In the rows, zero is written as 128.
A state moves one step at a time under one of 7 hidden systems, and each row is a state written as 20 numbers. Each run below is a few steps of one system.
G, path 1 (8 x 20):
[[146 143  94 166 125 165 133 114 110 123 134 152 140 164 141  73  45 112
  137 105]
 [110 163 177 140 180 100 153 140 107 167 139 163  99 134 150 154 110 151
  146 186]
 [113 131 133 114 144  94 125 127 163  79 103 116 120  77  88 155 208 131
  114 140]
 [132 114 113  88  95 169 118  87 123 105 111 119 152 137 118  87 124  80
  117  50]
 [113 117 167 132  96 143 125 157  94 205 163 134 133 174 170 129  88 131
  135 127]
 [129  99 115 176 129  81 122 164 151 123 140 110 114 109 125 152 148 194
  114 190]
 [148 140  78 153 158 140 134  91 168  50  99 138 131 109 103  90 116 107
  127 117]
 [107 183 170  96 153 151 146 105  81 153 121 172 127 147 135 114  95  84
  149 101]]
F, path 2:
[[163 120  56  87 138 159 126  98  68 147 120 119 136 128 131 125  92 171
  131 112]
 [158 162 119 126 158 130 124 155 145 178 151 117 115 151 161 200 131  96
  175 156]
 [166 147  85 101 106 101 122 149  65  94 125 103 133 112  72 155 158 158
  139 136]
 [179 105  92  78 130 194 133 112 160 142 130  88 140 143 160 158 135 103
  147 117]
 [138 172  88 150  96 129 101 183  69 171 153 133 145 150 118 156 109 124
  152 110]
 [182  84  95  89 142 105 132 110 113 144 137  80 106 135 142 169 128 179
  139 173]
 [178 181  70 152 135 165 131 165 150  96 131 121 143 132 112 158 134  90
  164 136]
 [144 139  87  60 136 146 122 103  48 163 120 123 133 124 122 146 119 153
  135 100]]
F, path 3 (8 x 20):
[[119  78 170 140  55 115 115 125 145 101 138 106 142 153 120  77 129  97
  105  90]
 [110  91 152 177 106 163 147 137 136 137 138 148 137 150 159  68  69 168
  105 146]
 [ 88 140 121 189 190  98 126 120 157 140 118 170 106 102 141 120 104 167
  113 162]
 [112 156 151 120 182  72 134  75 144  79 101 149 100 102  97 116 144  97
  130 124]
 [ 99 142 207  81 112 160 157 116 128  99 112 144 141 127 113 102 160  81
  121 101]
 [ 68  88 175 133  73 148 113 159 138 162 136 130 152 121 141 112 156 143
   87 102]
 [114  69 121 194 103  82  99 120 168 129 143 118 119 138 144  89  99 146
  100 127]
 [133 138 135 177 164 116 158  99 137  85 120 162 112 141 129  72  62 133
  132 158]]
B, path 4:
[[112 148 105 139 171 133 129  93  84 168 124 170 119 139 150  99  54 149
  130 116]
 [117 154 184 122 183  83 148 130 148 140 128 140  93 118 137 174 156 124
  148 186]
 [129 140 124 105 107 125 130 127 135  51 101 117 142  92  68 122 192 109
  118 105]
 [122  88 134  95  88 182 115 103 136 159 129 114 151 153 159  97 112  96
  113  65]
 [109 123 147 173  95  95 109 180  93 191 165 132 125 153 145 141 103 160
  128 149]
 [156 105  97 160 159 103 147 121 154  76 118 119 110 107 116 120 121 188
  119 193]
 [122 182 110 141 174 171 138 100 167  94 103 165 136 118 125 106 112  68
  141  99]
 [ 90 148 180  63 137 105 123 100  67 175 124 145 118 128 127 140 140 114
  130  94]]
G, path 5:
[[131 173 148 171 119 109 141 168 158  55 122 137 133 116  82 129 164  96
  139 150]
 [111 117 133  65 144 167 151  70  89 112  96 145 138 107 119  85 119 154
  102  98]
 [ 83 130 171 142 119 130 102 148 168 195 146 137 131 143 169 152 140  78
  129  98]
 [138  94 128 144  74  59 113 146  83 103 141 103 123 129  90 112 136 176
  111 143]
 [146  98 126 151 145 190 162 109 199  88 118 130 135 134 157  89 101 127
  120 150]
 [ 78 201 122 162 149 124 116 148  80 150 122 189 136 114 109 118 104 127
  129 105]
 [119  91 181  86 157  62 132  75 142 133 123 112  89 123 137 141 151 130
  123 149]
 [123 136 147 139  68 165 130 174 158  78 125 119 163 125  97 115 174  88
  120 106]]
Y, path 6 (8 x 20):
[[135 199 137 175 107 120 131 175 119  87 134 153 141 144  90 121 125  71
  155 121]
 [116 100 140  53 148 161 151  81  80 151 109 134 128 111 141 116 123 180
  109 123]
 [114 131 132 170 119 116  97 171 204 149 145 113 129 126 145 174 170  84
  135 127]
 [150 114  98 120  94  92 121 106  52  92 124 119 131 134  86  82  96 160
  119 110]
 [134 117 168 127 157 192 169 127 192 139 132 134 125 145 182 133 115 113
  137 167]
 [ 89 180  93 156 128  90  94 162  77 146 125 159 134  97  90 146 143 150
  121 106]
 [162  69 133  77 151 111 135  54 165 111 117  89 103 134 147 123 130 117
  127 131]
 [121 182 155 165  84 155 134 197 120 109 143 147 155 148 105 125 136  81
  145 121]]
Y, path 7, 8 rows:
[[ 90  94 116 108 135 164 111  70 156 141 104 139 140 114 150  85 116 117
   93  62]
 [ 99 131 191 165 100  71 107 147 129 168 158 139 114 167 142 124 111  85
  137 119]
 [115 101 169 129 120  98 159 125 106  80 117 131 118 106  97  94 139 195
   98 175]
 [ 91 129 115 165 151 179 127 117 207 105 105 155 145 101 142  97 131 106
  103 105]
 [ 87 147 147 133 127  76  96  97  80 166 131 158 117 141 125 102  92  99
  125  73]
 [119  93 220 106 126  91 158 118 147 111 131 116 104 133 133 127 158 134
  121 177]
 [ 87 135 118 167  97 159 126 161 152  78 109 149 162  90  92  92 157 141
   91 107]
 [ 98  91 121 131 139 128 107  71 135 170 123 142 124 143 165  82  74 121
  105  78]]
P, path 8:
[[151  93 155  53 146 188 160  98 152 145 122 103 126 136 167 148 145 125
  133 142]
 [118 163  91 156  86 122  83 193 116 157 146 122 151 125 108 170 159 106
  136  95]
 [181  67 102  97 125  96 132  84 100 124 133  86 107 146 136 118  97 173
  129 151]
 [152 169 125 175 129 180 148 184 168 124 145 139 143 151 146 147 114  95
  159 161]
 [129 157  85  81 165 120 124 102  52 148 110 141 122 101 108 148 124 168
  131 117]
 [153 108 152 107 139 120 125 123 199 140 139  88 112 142 158 178 166  78
  150 149]
 [153 160 107 119  68 126 121 166  52 101 135 120 152 139  75 122 134 123
  137 103]
 [150  67 112  94 139 182 142 105 150 169 134  99 127 139 184 137 108 166
  119 148]]
S, path 9, 8 rows:
[[165 107 143 142  92 128 120 158 194 117 152  85 128 159 143 157 154  73
  149 140]
 [147 130  84 138  83 144 125 146  51 124 137 129 150 143 105  93  82 169
  123 114]
 [140 117 109 134 192 150 138 114 178 176 134 126 109 130 187 167 108 144
  141 169]
 [130 199 101 148 134  76 108 156  94  99 125 140 125 110  70 155 153 104
  148 119]
 [168  99 134  39 141 174 161  79 122 108 110  99 128 129 136 128 140 127
  134 128]
 [113 149 139 151  78 158 106 199 140 172 155 123 155 147 140 163 152  91
  138 109]
 [152  76  75 114 116  84 104 103  83 142 131  96 116 124 124 125 110 195
  112 131]
 [174 146 119 174 155 144 148 143 191 105 142 122 117 156 151 142 102  89
  166 172]]
P, path 10, 8 rows:
[[123 118 108 206 100 129 100 153 158 157 155 134 138 164 158 104  73 105
  129 111]
 [124 145 135 151 167  91 152 118  74 129 127 161 104 126 123 109  81 189
  130 178]
 [119 157 146 123 189 154 159 119 196  93 103 146 120  95 130 149 168 108
  135 160]
 [104 159 129  87 112 114 101 104  96 116 110 135 140 113  89 122 159  73
  125  52]
 [121  56 190  98  76 120 126 123 132 162 149  96 126 159 159 118 134 130
  110 123]
 [121 120 100 204  82 137 120 193 132 111 142 131 151 123 112 111 119 174
  109 148]
 [139 117  73 145 187 134 135  69 139 117 108 148 113 117 145  94  71 159
  121 135]
 [107 191 176 145 176 111 138 128 152 141 129 166 109 138 139 147 125  63
  159 136]]
B, path 11:
[[117 141 181  81 170 158 165  70 153 101 101 150 118 127 136 103 129  83
  131 115]
 [ 66 147 189 108  91 125 112 161 108 156 130 143 144 116 114 142 180 105
  112  91]
 [127  41 133 126  75  94 107 121 140 124 136  85 127 126 130 106 143 169
   91 124]
 [135 124 116 212 106 148 130 154 163 107 142 143 140 156 141  79  70 118
  126 139]
 [ 95 156 131 139 186 125 151 101  86 140 112 183 115 110 132 100  81 177
  119 147]
 [ 99 142 177 118 184  96 138 106 187 122 111 139 102 103 133 157 175  98
  131 150]
 [112 133 155 106  80 107 118 123 111  74 113 123 142 116  75 100 169  89
  113  77]
 [116  63 168 108  77 177 135 124 132 159 140 113 146 155 167  92 112 137
  104 107]]
M, path 12:
[[181 161 152  85 127 110 157 133  59 120 140 115 114 160 110 149 114 117
  170 161]
 [141 131 115  92 121 211 151 173 137 135 125 113 155 106 136 170 173 157
  128 153]
 [133 117  47 130 105 122  66 130 126 164 134 101 142 122 128 157 139 117
  125  70]
 [193 110 124 119 118  97 132 114  94 146 158  96 106 186 147 133  75 117
  164 150]
 [159 167 112 135 135 184 170 184 103 113 132 138 143 127 120 151 125 166
  150 187]
 [127 141  47  98 165 153  99 113 133 155 108 122 137  88 129 176 158 140
  126  99]
 [172 136 125 102 113  93 102 119 119 152 151  93 114 173 136 163 125  57
  169 102]
 [171 125 148  98  82 155 161 172  66 122 146 106 140 153 116 136 127 166
  142 169]]
M, path 13:
[[121 131 162 128 111 157 127 107 133 154 139 143 136 175 159  90  79  59
  141  80]
 [ 92 130 182 143 118  93 140 171  78 160 144 147 119 124 124 136 132 190
  117 174]
 [140  95  91 148 153 127 128 115 207  77 107 107 123  89 122 135 165 149
  108 154]
 [125 162 108 137 120 136 114  94 115 104 116 151 141 143 110  81  90  61
  135  59]
 [ 98 124 211  94 142 121 156 124  88 186 141 147 111 146 159 133 112 149
  130 155]
 [114 119 131 166 116 111 123 178 180  96 127 115 133  92 105 156 192 153
  111 166]
 [139 100  77 118 119 131 109  66 133  84 103 118 136 121 109  75 108 111
  109  68]
 [112 144 188 141 135 145 144 128 116 179 148 160 121 175 172 109  72  97
  146 131]]
S, path 14 (8 x 20):
[[148  65 149 120  75  60 110 124  99 138 153  82 112 157 126 122 124 151
  120 136]
 [162 113 116 189 117 165 158 162 164  89 138 127 136 145 140 102  92 159
  131 183]
 [100 178  67 155 180 154 116 115 110 147 108 179 134 103 129 119  92 141
  126 102]
 [120 151 162  80 185  76 125  83 131 148 117 131  92 119 131 169 154  92
  148 130]
 [140 133 177  97  74 131 148 163 114  73 127 105 144 128  84 132 186 109
  129 135]
 [125  68 101 116  80 199 119 130 142 145 129 109 162 132 154 100 122 152
   97  95]
 [117 119 106 191 130  79  88 136 141 186 157 133 112 155 162 135  80 121
  135 122]
 [156 149 129 144 169  76 158 114  96  84 123 142  99 124 101 121 101 164
  144 189]]

Name the system that made each run.
path 15 (2 x 20):
[[145  85  77 178  77 102  99 169 127 123 147  95 138 127 117 128 129 179
  109 140]
 [167 123  85 170 163 146 147  97 160  89 123 136 119 144 144  88  62 132
  139 153]]

G
path 16:
[[120  97  70 133 159  79  99  64 125 120 108 128 112 100 120 102 107 163
  102 104]
 [142 160 187 142 152 119 157 118 164 103 135 143 111 162 138 120 109  56
  162 149]]

S
path 17:
[[138  64 139  87 118  98 105  91 180 134 128  78 115 125 143 150 172 102
  118 110]
 [156 135 108 155  53 165 122 178 106 105 147 114 163 160 109 103 110 106
  135 104]]

G
path 18:
[[131 182  88 143 116 148 116 200  86 159 142 134 146 118 113 179 146 151
  144 140]
 [177  95  65  75 149 116 109  91 131 142 123  79 114 120 135 175 146 144
  140 128]]

M
path 19 (2 x 20):
[[139  99 116 110  75 152 110 100 144  94 121 106 150 143 117  86 130  73
  116  58]
 [123 118 157 140  93 159 139 156  83 183 158 141 137 174 163 105  70 146
  132 135]]

G
path 20 (2 x 20):
[[132 196  69 148 149 175 119 177 131 145 126 148 149 112 124 174 141 115
  151 122]
 [160 119  83  67 158  89 107  74  92 153 123 100 105 124 127 164 131 134
  142 111]]

B
path 21 (2 x 20):
[[ 86 109 149 112 149  50  89 101 136 174 129 122 100 109 134 161 162 124
  115 110]
 [161 104 168 138  88  90 148 131 142  48 131 100 122 146  93  99 141 110
  130 153]]

S
path 22, 2 rows:
[[103 146 142  76 168 147 123 130 131 199 127 132 122 109 158 195 167 128
  136 129]
 [153 117 111 119  90  63  94 147 129 104 137  80 123 120  89 168 186 112
  134 121]]

P
path 23 (2 x 20):
[[118 139 124 153  90 220 149 172 130 115 129 149 172 134 131  91 110 132
  117 115]
 [ 85 109  97 131 161 107  88  99 121 206 128 143 115 112 164 141 107 158
  108  99]]

S
path 24 (2 x 20):
[[ 91 122 139 154 156  98 139 149 126 126 121 147 115  85 118 139 153 210
  101 185]
 [133 124  94 143 160 121 115  84 204  72 101 123 122 103 116 118 147  83
  123 102]]

M
path 25, 2 rows:
[[148  63  89 118 103 164 105 128 192 144 132  80 142 126 161 148 153 130
  113 113]
 [148 153  80 185 103 112 102 146  94 137 151 138 135 163 125 104  61 110
  146 103]]

F
path 26:
[[ 89 112 131 161 108 163 127 159  96 184 142 155 144 135 158 104  86 184
  103 133]
 [119 112 112 178 181  61 114 108 171 138 128 133  91 114 145 141 114 155
  124 170]]

Y
path 27 (2 x 20):
[[123 128 163 136  89 139 143 192  75 174 160 131 136 150 140 144 116 177
  131 166]
 [147 111  55 145 161 138 127 134 163 107 113 112 125  85 124 152 149 191
  115 167]]

P
path 28:
[[105 116 108  91 149 141 108  64 100 174 114 144 128 130 151 103  91 121
  115  65]
 [124 133 198 143 121  75 129 164 133 166 160 121 104 158 144 166 139 109
  150 170]]

B
path 29:
[[129  65 163  96 149  83 143  73 121 136 125 113  96 130 148 111 114 175
  111 160]
 [124 161 139 197 121 156 144 174 188  80 128 148 143 128 118 112 133  92
  134 145]]

M
path 30, 2 rows:
[[176 114  84 143  99 118 112 101  99 122 142 113 129 174 131  91  58 104
  145  97]
 [141 158 151 135 165 149 165 152 101 170 147 150 115 151 162 151  88 157
  157 192]]

S
path 31:
[[135 142 146 104 101 109 130 187  80 152 146 109 129 123 109 187 177 165
  138 163]
 [175  83  56 117 107 147 108 125 172 100 124  72 142 115 124 147 160 136
  121 120]]

F
path 32, 2 rows:
[[142 172 118 158 175 112 148 147  89 148 140 156 109 135 135 146  84 169
  154 188]
 [140 160  98  95 199 122 139  99 150  99  98 131 112  85 111 170 168 129
  141 149]]

Y
path 33:
[[184 138 110 132 115 172 157 189 128 119 146 103 139 139 131 171 140 153
  155 190]
 [146 149  33 118 178 159 118 112 124 137 108 131 132  91 129 157 125 164
  130 125]]

G
path 34:
[[130 138 101  96  99 106  94  94  94 103 113 118 139 127  89 108 137  80
  126  49]
 [149  87 196  93 105 148 155 125 125 166 154 106 121 179 172 130 107 119
  141 154]]

S
path 35:
[[136 156  40 164 139  98  85 139  93 160 134 133 127 120 117 152 104 149
  137 109]
 [184 119 147 106 170  98 157  91 140 121 137 108  90 159 150 146 104 116
  166 183]]

P
path 36 (2 x 20):
[[ 76 108 198 104 172 127 144 100 169 165 120 147 108 113 166 140 150 131
  113 146]
 [ 95 146 138 160  93  81 102 156 136  81 120 132 136  98  73 122 181 112
  109 104]]

P
